The rows of R fall into several groups, which share some directions, and each row is roughly a mix of its group's hidden directions.
R (136 x 10):
[[  9  24  46  13 -19  -1  -5  -8   3  15]
 [ 27  -1 -39 -11 -17 -15   2  19 -16   9]
 [ 11   1 -12 -14   3  -8  41  30 -21   1]
 [-22  -4  25 -21   9   4  17  -6 -39  -6]
 [ 21 -17 -15  -5   8   6   9 -32  38   0]
 [ -8  17   0  51  -2 -23  -2  -1   8  -2]
 [ -4  29   2 -13   5  -9  -3  35 -29 -18]
 [ 12   7  -5 -15 -22 -10   2  35 -30  20]
 [ 27  15  -7 -15 -15 -16 -14  10  22 -33]
 [ 21  28  22  29  -1  -1  18 -10 -16 -16]
 [  9  29 -16  -8  17  -4  -8 -26  35  -6]
 [ 20   0  20 -14  -2  23 -33  19  20 -13]
 [  8 -11 -30  39  18 -16 -14  -9  10   1]
 [  7  -7  46 -20  -7  18 -19   6 -14  -2]
 [ 23 -10  -3 -11   7 -48   2   2 -14 -15]
 [-10  11 -10  -9  -4   9 -10  45  -9 -30]
 [ 15 -10 -17 -11  -9  -7  20 -17 -26  36]
 [ -6  -9 -13 -31  12 -27 -33  17   1  -9]
 [ -9 -29  10  21  17 -13 -22  21  27   2]
 [ 14 -18 -16   4  -2  36 -18 -14 -16 -27]
 [-33   3  11  18  -6  34 -11 -14 -14  18]
 [ -3 -21  -7  13  -6 -28   2 -30 -25  22]
 [  8 -13  25   9   4  14 -40 -17  20 -10]
 [ -1   8 -15  -1 -41 -11  -5  19 -32  -6]
 [ 15  17 -33 -18 -21 -20  22  15   6   0]
 [ -4 -23 -19   4  33  25  13  -7   7  26]
 [ 21  10  13  -8 -11 -31  24 -14 -26  16]
 [-19 -48   1  18   2   8   2   6   5 -20]
 [ 12  23 -38 -16  18  14  16   8  16  -9]
 [  4  20 -36  -8  21   4   1   6  34 -13]
 [ 28  -3  20  -1  -7 -16  13 -38  20  -6]
 [ 11  13   9  44 -20  15   2   1 -24  -6]
 [ 12 -10  42   2  17   5  14 -19  11 -24]
 [ 11  -4  22  -6  48   4   2  19   9 -12]
 [  9  16   4 -16  -1  13   8 -45 -20 -17]
 [-18   9  29  14 -18 -11  -4  36  17  13]
 [  0 -30 -27  12  19 -27   1  13 -20 -11]
 [ -3 -10  35   4  -2   5 -41  -9 -22  -2]
 [  0 -17   6  20  -7  -1   7 -24 -46  -8]
 [-33   9 -34   5 -10   8  -8   1   2  32]
 [ 15 -14  -7 -11  -9  39 -14 -18  13  26]
 [ -2 -39  -8  36   4  -1  21  -1  -9  11]
 [-24 -27 -33  -3   2   9  25  14  16   3]
 [ 12 -37  -2   1   1  12 -21 -28 -25  -6]
 [ 13  -5  16  13  -4 -17 -15 -44 -17  16]
 [-36 -28  -8  20   1  13  -4  18  17 -16]
 [-18  18 -12  -5 -41  -5  31  -9   3  -3]
 [-23  33   1 -10  -6  11  12   1  10 -38]
 [-11  -4  -2   4  11 -16  43   0  29 -18]
 [ -7  33  29 -21 -19  15  15  -7  -7 -13]
 [  7 -20  -9  12   8  -5  -7  -1  49 -19]
 [ 32  20  27  12  -3  14  20 -24   1  10]
 [-13   5   1   9 -22  21   1  44  16  13]
 [ 16 -16  -6 -11  21  16 -27 -30  18 -16]
 [  8  -1 -29 -26  22 -21 -18  11  10  22]
 [ 42  -6 -12 -10   7 -14 -23  22  -4 -15]
 [-11  33  24  -8   1 -33  10  21 -10   3]
 [ -9 -52   2  -8   8  -1 -16   5  13 -12]
 [-35 -10  10  11  16  35   9 -15  14   0]
 [-13   1   4  52  -9  -8 -15  -2  -3 -19]
 [ -1 -35   0  14   4 -28  -9   9  -2  35]
 [  1 -15  -9   7 -40  16  -4   3 -29 -22]
 [-26 -29  10 -11 -10   8   2   8 -30 -26]
 [-17 -29  -6   1   6  30  -2   3  38   3]
 [-30  -1  -4   3  19  33  -4  -6  33  -8]
 [  2 -18  35  11  35   7 -14   2 -18   3]
 [ 16  16   9  -4  11   2  22 -48   5   2]
 [ 15 -20  -9 -22 -10  35  -7 -15   0  28]
 [ 24   7  -5  -2 -39 -31   4 -16 -12   5]
 [ -1  12 -39 -14 -27  -4  20  23  -5  -3]
 [  9 -11 -30  -8   6  13  20  -2  42  -2]
 [ 24  15  -1  -9   6 -41  11  -4   2  29]
 [-15 -32 -11  30   4 -16   0  -3 -29 -14]
 [  8  21  -5 -22  10  31  -1  -7  38   4]
 [ -4 -15   5   7   7 -38  20  -1 -21  31]
 [-28   8 -33   0  11  18   0  18  16 -24]
 [-16 -24 -19  12  -2   8  18 -35   5  24]
 [-12 -27  -6 -31  -1 -15 -30  10  10  20]
 [  7 -27 -11  29   4   5 -39   0  16  -5]
 [  7 -21  25  22  14   0 -12   6  36  17]
 [  3  -4  12  12  -4  -3 -53   7 -19  -5]
 [ 22  30  27  -4   1  23  -9  -2  27 -12]
 [  6   9   0 -24   2  -8  31  30  -2  31]
 [-31 -17 -13   2  15 -22  34  -1 -11 -13]
 [ 40  10 -15 -23  -2   7  17 -21  14  14]
 [ 17  16  36   7 -15  20  11 -20  11  19]
 [  3   4  -8   3   1 -11   2 -39  29  31]
 [-14  23  -5 -24 -24  36  12 -14   1  -5]
 [ 12 -17 -29  21  18   0  29  -5 -21 -16]
 [-20   3 -30  -1 -27   6  31  -4 -10  21]
 [ 25 -18  -8 -36  -3  -2   8 -23 -25   3]
 [ 19  21  41  -1   0 -26   2  -8 -11 -12]
 [ 10  44   1 -13 -11 -14  -2  -3 -12  30]
 [ 18  -4  -6   3   2  26 -17  -7  46  -3]
 [-21   3  16  -3 -11 -16  34  21 -28   6]
 [  6   9 -15   0  -1  40 -34  11  20   2]
 [ 34  11  -1 -26   9  10   7 -21  15  28]
 [ 36   6 -27  20   5  25  -9  13  11  10]
 [  6 -42 -24  17  16   4  23  -5  -8  -3]
 [ -3   0 -19  33  13 -22  10 -28 -20 -10]
 [ 32   4 -16 -15   0 -25  31 -10  14  14]
 [  9   1  13  -2   3 -29  22 -15 -20  37]
 [ 20  -9 -23  15  13  -6  16 -26 -33   8]
 [ 18  15  43 -20 -12   6 -15 -15  11  -2]
 [ 23   2  -6  -5 -27  -1 -14   5 -25  38]
 [  0   7  28 -22 -18   5  25  21 -21  19]
 [ 18 -28  15  22  17  21  12 -10  25  -9]
 [ 18  13  26  18  -4  -1   4 -18  41  -4]
 [ 10  12  22 -20  -5 -16  25  -4 -12  37]
 [ 19  28   3  33 -13 -30  -9  -2   8   8]
 [  2  21  24  30 -16  15   1  -9  30  13]
 [-29  28  14  -7  21  -4   7   3  35  -1]
 [ 19  10 -21  13 -10  19   2 -21  30  26]
 [ -2   2 -36  13  20   4  11  10  22  32]
 [ 13 -19   4  27 -10  -2  11  15 -36  23]
 [-17   9   0  23   8 -44  10   8  14  17]
 [-23  12  -5   4   0   5 -38  33 -13  -6]
 [ -6   7 -22 -22   3 -11  35  30 -16  -5]
 [ -4  11   7  35 -22  23  -3  28  -8 -18]
 [ 17   8  -8  -3 -18 -17 -36  25 -18 -13]
 [-12 -20  16  29   4  27   6   3  29 -16]
 [ 25   9  10 -12  17  -9 -11   0  38 -27]
 [ -2  20  23 -13   2 -32   6 -15  19  30]
 [ 38  -3 -11  -6 -29 -25  12 -19  -4   2]
 [-20  10 -27 -13   1  18  24  35  -3   0]
 [  7 -17 -29  12   5  24  -2 -10 -26 -30]
 [-46  -2  14  31   3  -3  -2   5 -12  -8]
 [-19 -20  25  17  17  31 -21  -4  -8 -11]
 [-10  -9 -12 -23  15  -7 -17  18  42   2]
 [-36   5  14   2  29  14  27  11  -2  13]
 [  7 -31  20  17  11  24   6  -7  24 -23]
 [ -2   2 -14 -10  21 -33 -27  22  -3 -22]
 [ 18   1  15  13  11  22   9 -10  38  25]
 [ -7 -44  -6  34   6   8  18   1   1  -1]
 [-18 -13 -11  29  -3  -3  12   4 -35 -27]
 [-28 -11  24  15   5  24   9 -33   8   4]]
Which two rows in each list fit none of the groups? Every other row fits one group, some only roughly. Give them in the order they come.
- Z_460: [  3   1  16 -28  11  13 -24  20 -33 -12]
- Z_550: [ -9   6   6 -14  -3 -18  12  47 -23  -6]
- Z_454: [-11  22  34  10  23  21  -6 -12  21 -10]
- Z_895: [ -4 -35   4  12  23  36  -4  -2 -16   9]
- Z_918: [ -1  -5  10   9   3  29  -3 -47  14  12]
- Z_755: [ 19   2 -16  -5  23 -16 -17   4  22  36]
- Z_311: [  4  23 -16 -38   7  19  12  10  23  -8]
- Z_496: [-13   6   2 -29  -2  -8  37 -10 -30  -5]
- Z_357: [  8   9 -34  30   6  12   4  -5  -8 -32]
- Z_903: [  3  26  -3 -14 -23 -11 -41  16   2  10]
- Z_613: [-10  24 -24  11   5  -1  28  -7 -27 -25]

Z_454 Z_903
- Z_722: [ 23 -15  31  -1  16 -16 -24   2  21  17]
- Z_592: [  9  13  20 -12   2   4   9 -11  34 -37]
- Z_185: [ 19  -5  21 -38  11 -10  -4   6 -24 -21]
- Z_67: [  3  40  17  28 -21  13  -1  -9   0 -15]
- Z_70: [-13  15  23  16  28 -27 -11 -25   7  10]
- Z_723: [-20 -20   7  40 -12  19  18   3   9  15]
- Z_214: [ 14   3 -17   3  31  16   8   0  41  11]
- Z_229: [  2  37  15  -4 -16  20  -4  35  -6   6]
- Z_361: [-16 -25  28 -10  -2 -30 -10 -23  -9  15]
- Z_134: [-21 -30  -6  16   5  27 -18  18   2  23]
- Z_97: [-16  11  23  42 -12  11   5   7  -3 -23]
- Z_850: [  8 -18  14   0  26  27 -13   8  12 -35]

Z_70 Z_134
- Z_35: [-20   9   0 -16   8  -5 -36  24  19 -24]
- Z_207: [-15 -29  -9  -5 -21 -20  20  31  -9  12]
- Z_223: [  3 -26 -38  -5  11 -24  23  -2  12  -7]
- Z_305: [  6  19   5  37  -2   1  -4 -20  11 -35]
- Z_552: [  7  29 -37  -8  16 -24   1  11 -16   5]
- Z_100: [ 10 -18  33  -2   2  31 -11  11  29   6]
- Z_571: [ -1 -14  24   1  -8  34 -40  -5   1   0]
- Z_627: [ 16  -6 -28  -3 -29   0 -21  19 -20 -21]
- Z_699: [ 14  -2  -2  39  -8  -1  -1 -23 -35   3]
- Z_66: [-19 -23 -26  17  11 -22  24 -18  14  -1]
- Z_730: [ 40 -14  22   0  -6 -18   1 -28  -9  -6]
- Z_108: [ -9 -14  -7   5  -8  22  10  -9  24  44]
- Z_345: [-23  29 -18  -7 -17 -21  13  -5  10  29]

Z_305 Z_100
- Z_816: [  3   4 -20  20  -9  -1  29 -25  25  24]
- Z_430: [ -9 -38 -11  -1  29 -14  -5   9 -25 -11]
- Z_150: [-17  23 -15   8  18  -1 -12  27  35   5]
- Z_711: [ -1  29 -35 -29  11   2  -4   6  11  19]
- Z_732: [-21 -40 -13  17   0   5 -11 -26   1  16]
- Z_715: [-21 -24 -24  29   0 -16 -30   5   4   1]
- Z_717: [ 33 -14  -6 -32  20  -6  -6 -12  -9 -22]
- Z_514: [ 15   9  20  -3   3 -22 -11   0 -24 -41]
- Z_423: [ -4  12 -38 -17  22 -17  27   5   5  -9]
- Z_254: [ -9  25  25   4 -22 -35  -6 -13 -10  14]
- Z_670: [-26 -14  17 -13  20  18  14 -17   9  30]
- Z_956: [ 21 -13  -6 -17 -15  14  31  -8  23  26]
- Z_718: [ 17 -16  26 -13   9   4 -14 -42   4  -9]

Z_430 Z_670
- Z_870: [ 15 -34 -36   0  23  -8  -1   7  -8  14]
- Z_842: [ 18  19  -7  12   8  -3 -24 -16  41   9]
- Z_225: [  7 -33  -5  15  28  -6 -12  13  25 -20]
- Z_929: [  9 -25  16 -16   8 -22 -36   6  19  11]
- Z_34: [  3 -15   6  12  20  -5 -35   1 -28  27]
- Z_18: [ -3 -46  15  17   0   2  -2   0  18  25]
- Z_435: [ 19  14  27  12  -6  -6 -16 -23   0 -36]
- Z_429: [ 17  21 -29 -22  10 -18   2  -2 -32  -7]
- Z_663: [-25 -30   8  14   6  25  22  13  18  12]
- Z_765: [ 17   7  14  21   4 -34  -1 -37   0  -9]
- Z_519: [ -6  11 -16 -15  23 -39  16 -11  12  19]

Z_435 Z_663
- Z_913: [-29  -9 -22 -10 -10  -5   4  33 -15 -25]
- Z_370: [ -1  15 -44  -9  15 -23  -3  20 -12   4]
- Z_83: [ 12  -5   9  36   0 -27  -5   2   1  36]
- Z_295: [  5 -30  -9   0  11 -22  23 -28  26  -2]
- Z_419: [16 19  9 13 -5  9  0 12 49 -7]
- Z_691: [ 28 -12  -5  -5 -13   2 -29  23 -20 -26]
- Z_479: [-23 -17 -14  -7   4  28  13 -29 -20  18]
- Z_749: [ 13  23  14   9  -5   0 -10  15  32  35]
- Z_248: [-15 -12 -39 -19  12  23  12 -16 -12  10]
- Z_422: [ 14  28  22 -10   7 -11 -18   2  -4 -39]
- Z_594: [  1   8 -26   3 -20  40   0 -12  26  -8]
- Z_396: [ 26  29   1  -5 -19   8  -3  39   6   5]

Z_913 Z_594
- Z_970: [-14   6  19 -27   2 -24  29   9 -12  25]
- Z_111: [ -9  36  12  29 -22   5  15   7  -2 -20]
- Z_776: [-18 -36   1  30  -4 -11 -17  16 -17 -10]
- Z_754: [ 13 -13  -4  17  -8  12 -26  31  25  21]
- Z_858: [ 11  41  17   4  12 -17 -20  15  15 -12]
- Z_473: [ 15  -6  39  12   1 -20 -18 -14 -26  10]
- Z_44: [ 18 -22  15  16   1 -21 -16 -18  -7  35]
- Z_210: [-40  -9 -33   2  -9   4   0  13 -14 -18]
- Z_40: [-12 -18  26  36  24  18  -6  -5  12   5]
- Z_359: [-8 -7  4 -1 28  3 47  1 -4 21]
- Z_969: [ 28   9   6  -4 -12  17 -27  23 -30  -6]

Z_40 Z_969
- Z_542: [ 24 -14 -19  19  28  -2   4 -23   9 -26]
- Z_200: [  7   0  33  12 -30  18 -10  11  15  25]
- Z_947: [ -4  -4  21 -45   3 -14   8 -16   5  24]
- Z_812: [ 18   9 -15 -16  -6   4 -22  46 -10   0]
- Z_986: [ 23 -20  24 -24  -4  -5  -4 -28 -22  12]
- Z_979: [  7 -44  13   5   3  -2   5  -4  15  33]
- Z_367: [ -8   7 -40 -19   4  -2   6  -1 -24 -30]
- Z_284: [ 20  22  -1   5  14  -1 -43   6   3 -24]
- Z_923: [ 23 -15  29  36   8   2  13  -8  14  14]
- Z_769: [ -9  -7   6   3   3   7 -14   7  41  38]
- Z_602: [ 22  17  19  22 -12   8 -23 -25  17  17]
- Z_664: [  6  10  14 -26 -17  31   9  17   7 -29]

Z_542 Z_664
- Z_404: [-16 -32 -16   4  -7  10  14  -3   8  40]
- Z_586: [-20 -50 -15   3  -9  -6   4   4 -18   1]
- Z_61: [-25  -6 -33   9  19  13   8   4 -33 -10]
- Z_4: [ -8  33  19 -24   8 -28   0  13  -1 -21]
- Z_463: [ -3  -3 -44 -37  15  -3  -5   3   1   0]
- Z_803: [ -1   9   6   2   1 -20  -4  51   5 -19]
- Z_845: [-22 -16   7  19 -13   9 -29  19  16 -27]
- Z_559: [ 11  12 -27 -41   0  -6   3 -11 -27  -3]
- Z_497: [-41 -12   7  14 -31  -1   1  10 -18  -7]
- Z_549: [ -3  -7   4   0 -10  41  -7  18  37   6]
- Z_212: [ -1 -33  38  29  -5   1  -6  -2  10   9]
- Z_76: [  7   2   4 -35  -8  23  21  13 -32   2]
- Z_224: [  6   3 -20  -2  38 -11 -19  19  27  -5]

Z_61 Z_4
- Z_958: [-1 25 23 13 -3 20  0 21 26 26]
- Z_217: [ 36 -11 -11 -24 -13 -13  20  16  11  18]
- Z_122: [-22 -31 -22   5  16 -22  -4  26  15   0]
- Z_687: [-17  29  31  34  -6  10  -8  -8   6   1]
- Z_374: [-16 -35 -27 -21  -1   1 -22 -12 -14  -6]
- Z_428: [-14 -35  12 -21   0 -24   5  12 -10  28]
- Z_616: [ 11  13 -10   4  -6  35 -16 -27  -3 -31]
- Z_436: [-11  -8  21  16  20  -4 -32 -10 -15  31]
- Z_685: [-26   2   0  32   1 -21 -20   8  26 -15]
- Z_385: [-13  -5  -7   9 -23   9 -12  31 -38 -10]
- Z_505: [  6  -7 -21 -16  17   7  15  -8 -19 -43]

Z_958 Z_374
- Z_775: [ 20  39   8 -20   3   0  -6  -9 -14 -30]
- Z_407: [ 19  12  20   3   5 -26 -41   5   7 -16]
- Z_402: [ 28 -12 -13  -5  21  -1  12  -5 -16 -40]
- Z_978: [ -8  30  -3   4 -23   8  24 -12 -32  16]
- Z_665: [ -3  -2  22  30 -20  20 -14 -11 -22 -23]
- Z_260: [ 12 -27  10  -8  36   0 -19  24  16   5]
- Z_206: [ -8 -47 -13  -2  -8   7  13  -6   1  28]
- Z_447: [-23  -6  14  26 -29  26  22  -7  -3   8]
- Z_916: [  4 -30  14  20 -13   8  -9 -30 -27  11]
- Z_22: [ -9   0  -2  -5  15  -3  35  17 -23  34]
- Z_763: [ 29  20  11  -4  32  -4 -19 -25  11  -8]
- Z_338: [-24 -40 -10 -20 -15 -11  -6  -3 -22  -4]
- Z_405: [ -3  26 -15  38   4  -1  33   0 -10   9]

Z_260 Z_763
